In the data rows, zero lies at 4.5, halfway between 4 and 5.
Every row has a hidden score. In each pair, how much higher is the second row's than the first's? 20 means about the same, 40 much higher and 0 much lower. The score is a weighted sum of the row's numbers plus the product of two more (or one squared), each taken from its middle value.
[5, 5, 4, 4, 4, 5, 4, 5, 4, 6]
[5, 5, 2, 4, 6, 7, 7, 6, 5, 5]: 22
[5, 7, 5, 7, 4, 4, 3, 4, 4, 3]
[6, 3, 4, 4, 6, 5, 6, 3, 6, 5]: 23
[3, 7, 5, 4, 0, 1, 2, 5, 5, 9]
[3, 5, 6, 5, 4, 5, 4, 5, 4, 3]: 17
[5, 6, 5, 6, 4, 4, 2, 4, 4, 4]
[5, 6, 5, 4, 2, 3, 2, 5, 5, 8]: 18
[2, 4, 5, 2, 2, 3, 3, 7, 3, 5]
[5, 7, 4, 8, 4, 3, 2, 4, 3, 3]: 30
[5, 5, 3, 3, 3, 2, 4, 6, 2, 5]
[4, 0, 5, 6, 6, 5, 7, 4, 6, 4]: 21
[4, 5, 5, 3, 3, 2, 5, 7, 2, 3]
[6, 3, 5, 4, 4, 3, 4, 5, 6, 5]: 27
[6, 1, 5, 6, 2, 3, 4, 6, 8, 1]
[7, 6, 9, 4, 2, 0, 2, 3, 3, 4]: 35
[5, 4, 4, 4, 5, 4, 4, 3, 5, 5]
[6, 4, 5, 4, 5, 5, 4, 4, 4, 4]: 18
[4, 4, 2, 4, 6, 8, 7, 6, 6, 4]
[6, 3, 3, 4, 8, 4, 7, 4, 7, 8]: 22
[5, 6, 5, 6, 5, 5, 3, 4, 3, 3]
[5, 6, 5, 7, 5, 4, 1, 2, 1, 4]: 25
[5, 0, 4, 6, 8, 4, 7, 2, 6, 5]
[6, 5, 2, 4, 6, 5, 7, 6, 2, 3]: 18
[0, 6, 5, 4, 2, 6, 5, 8, 3, 6]
[3, 3, 4, 4, 5, 5, 5, 3, 4, 3]: 28
[4, 4, 4, 2, 3, 3, 3, 4, 5, 4]
[5, 5, 5, 3, 3, 4, 4, 5, 5, 5]: 19
[5, 5, 4, 4, 5, 6, 4, 4, 4, 5]
[4, 5, 2, 3, 6, 9, 7, 5, 3, 2]: 20
[5, 4, 5, 5, 6, 4, 4, 3, 5, 5]
[5, 3, 5, 5, 4, 4, 6, 5, 6, 2]: 15
[6, 5, 1, 6, 7, 6, 9, 8, 1, 3]
[4, 4, 4, 2, 1, 1, 1, 4, 2, 6]: 6
[1, 5, 5, 3, 3, 5, 4, 6, 3, 4]
[5, 3, 4, 4, 6, 5, 5, 3, 4, 3]: 27
[5, 5, 4, 3, 2, 2, 2, 4, 4, 6]
[8, 0, 3, 3, 9, 3, 9, 1, 9, 9]: 31
[0, 7, 5, 4, 2, 6, 3, 8, 3, 7]
[3, 5, 4, 5, 5, 7, 6, 4, 6, 5]: 25
[4, 5, 4, 5, 5, 6, 5, 5, 4, 4]
[5, 5, 6, 4, 3, 2, 3, 6, 5, 7]: 16
[4, 6, 5, 3, 5, 5, 4, 4, 5, 4]
[5, 4, 2, 2, 4, 6, 5, 4, 5, 5]: 20
[5, 5, 6, 4, 4, 7, 5, 4, 8, 7]
[4, 6, 5, 3, 4, 4, 3, 5, 3, 6]: 11
[5, 6, 3, 4, 6, 6, 5, 6, 6, 5]
[4, 5, 2, 4, 5, 6, 5, 5, 4, 5]: 20
[6, 2, 5, 6, 3, 2, 4, 5, 7, 2]
[1, 5, 4, 5, 3, 5, 5, 7, 5, 6]: 19
[5, 7, 4, 5, 5, 6, 6, 6, 4, 4]
[7, 0, 8, 9, 9, 3, 8, 0, 7, 5]: 26
[4, 5, 4, 3, 2, 2, 3, 5, 4, 7]
[4, 4, 4, 3, 5, 5, 5, 4, 4, 3]: 23
[6, 7, 4, 4, 6, 7, 6, 7, 6, 6]
[5, 6, 4, 7, 3, 2, 1, 2, 2, 3]: 22
[6, 5, 4, 4, 4, 3, 5, 7, 3, 5]
[4, 4, 4, 4, 5, 7, 5, 5, 4, 2]: 23
[5, 6, 4, 7, 4, 4, 2, 3, 3, 3]
[4, 1, 4, 4, 5, 4, 7, 4, 5, 2]: 14
[6, 5, 2, 5, 3, 1, 6, 8, 1, 6]
[5, 4, 5, 5, 6, 6, 5, 5, 5, 5]: 23
[4, 6, 6, 5, 3, 3, 4, 5, 4, 6]
[5, 5, 4, 3, 4, 6, 6, 6, 5, 5]: 21
[5, 5, 5, 4, 5, 4, 3, 3, 4, 3]
[5, 5, 3, 3, 5, 5, 5, 6, 3, 4]: 17
[4, 5, 4, 7, 4, 6, 3, 6, 4, 3]
[6, 6, 3, 3, 5, 7, 6, 7, 5, 6]: 15
[1, 5, 6, 2, 3, 6, 5, 9, 5, 6]
[4, 4, 3, 4, 5, 6, 5, 4, 4, 3]: 29
[5, 5, 3, 2, 3, 3, 4, 4, 3, 3]
[5, 5, 4, 4, 5, 5, 4, 4, 4, 4]: 20
[3, 5, 4, 3, 5, 7, 5, 7, 4, 6]
[5, 4, 5, 5, 2, 2, 3, 6, 5, 5]: 15
[5, 4, 4, 6, 4, 4, 6, 4, 7, 3]
[5, 7, 6, 9, 4, 2, 0, 1, 1, 1]: 22
[5, 4, 5, 4, 4, 5, 6, 5, 5, 4]
[6, 5, 0, 4, 6, 5, 7, 7, 2, 3]: 29
[5, 5, 9, 5, 4, 6, 5, 3, 8, 8]
[5, 6, 3, 3, 3, 3, 5, 5, 4, 4]: 5
[4, 6, 4, 8, 4, 3, 2, 3, 3, 3]
[3, 1, 4, 6, 7, 6, 6, 2, 3, 2]: 21
[6, 5, 5, 3, 7, 5, 4, 3, 5, 5]
[5, 5, 9, 7, 6, 7, 7, 1, 7, 3]: 35
[5, 6, 4, 5, 4, 4, 3, 3, 3, 3]
[6, 5, 2, 5, 4, 2, 6, 6, 2, 2]: 15
[4, 4, 2, 1, 3, 5, 4, 5, 6, 6]
[4, 5, 3, 4, 6, 7, 5, 4, 5, 4]: 22
[4, 0, 6, 7, 7, 6, 8, 4, 6, 3]
[5, 6, 6, 3, 4, 5, 6, 5, 6, 4]: 29
[6, 0, 5, 5, 9, 5, 7, 2, 7, 6]
[5, 5, 5, 6, 6, 3, 2, 2, 4, 4]: 21
[6, 2, 6, 6, 8, 5, 7, 3, 6, 5]
[6, 2, 3, 2, 4, 2, 6, 2, 5, 4]: 27
[4, 4, 4, 3, 4, 5, 3, 5, 5, 4]
[4, 0, 6, 9, 8, 4, 6, 2, 5, 3]: 25
[5, 6, 6, 5, 4, 2, 3, 2, 2, 6]
[5, 1, 5, 7, 6, 4, 7, 3, 5, 4]: 17
[4, 6, 5, 8, 4, 4, 3, 3, 1, 1]
[4, 6, 4, 7, 3, 4, 2, 3, 2, 2]: 21
[5, 5, 9, 5, 2, 0, 1, 2, 3, 4]
[4, 4, 3, 2, 2, 2, 3, 6, 3, 5]: 11
[5, 6, 4, 5, 7, 7, 5, 4, 4, 5]
[2, 6, 5, 4, 4, 5, 4, 4, 4, 5]: 15
[6, 2, 4, 5, 8, 3, 7, 3, 8, 7]
[3, 1, 5, 6, 6, 6, 6, 4, 5, 3]: 16
[4, 6, 5, 7, 5, 5, 4, 5, 4, 4]
[6, 3, 4, 4, 3, 3, 4, 5, 6, 4]: 18
[7, 5, 6, 1, 3, 0, 6, 5, 0, 0]
[7, 6, 3, 6, 6, 4, 6, 5, 2, 5]: 21
[0, 8, 5, 6, 1, 5, 4, 7, 3, 7]
[6, 3, 4, 6, 3, 4, 6, 8, 9, 4]: 21
[5, 7, 6, 8, 4, 4, 1, 2, 2, 3]
[2, 6, 6, 4, 4, 5, 4, 6, 3, 5]: 13
[2, 3, 3, 4, 2, 3, 4, 5, 4, 4]
[2, 5, 4, 3, 3, 5, 3, 7, 5, 6]: 22
[1, 7, 6, 5, 2, 3, 2, 6, 2, 8]
[9, 2, 3, 2, 9, 2, 7, 1, 8, 9]: 37
[4, 5, 3, 3, 4, 5, 4, 5, 5, 4]
[2, 3, 2, 7, 3, 4, 5, 2, 5, 1]: 20
[4, 6, 6, 8, 3, 2, 1, 4, 3, 3]
[5, 4, 4, 3, 4, 5, 6, 5, 5, 5]: 20
[4, 4, 6, 4, 5, 4, 3, 3, 4, 3]
[6, 4, 4, 4, 3, 4, 5, 5, 6, 5]: 19
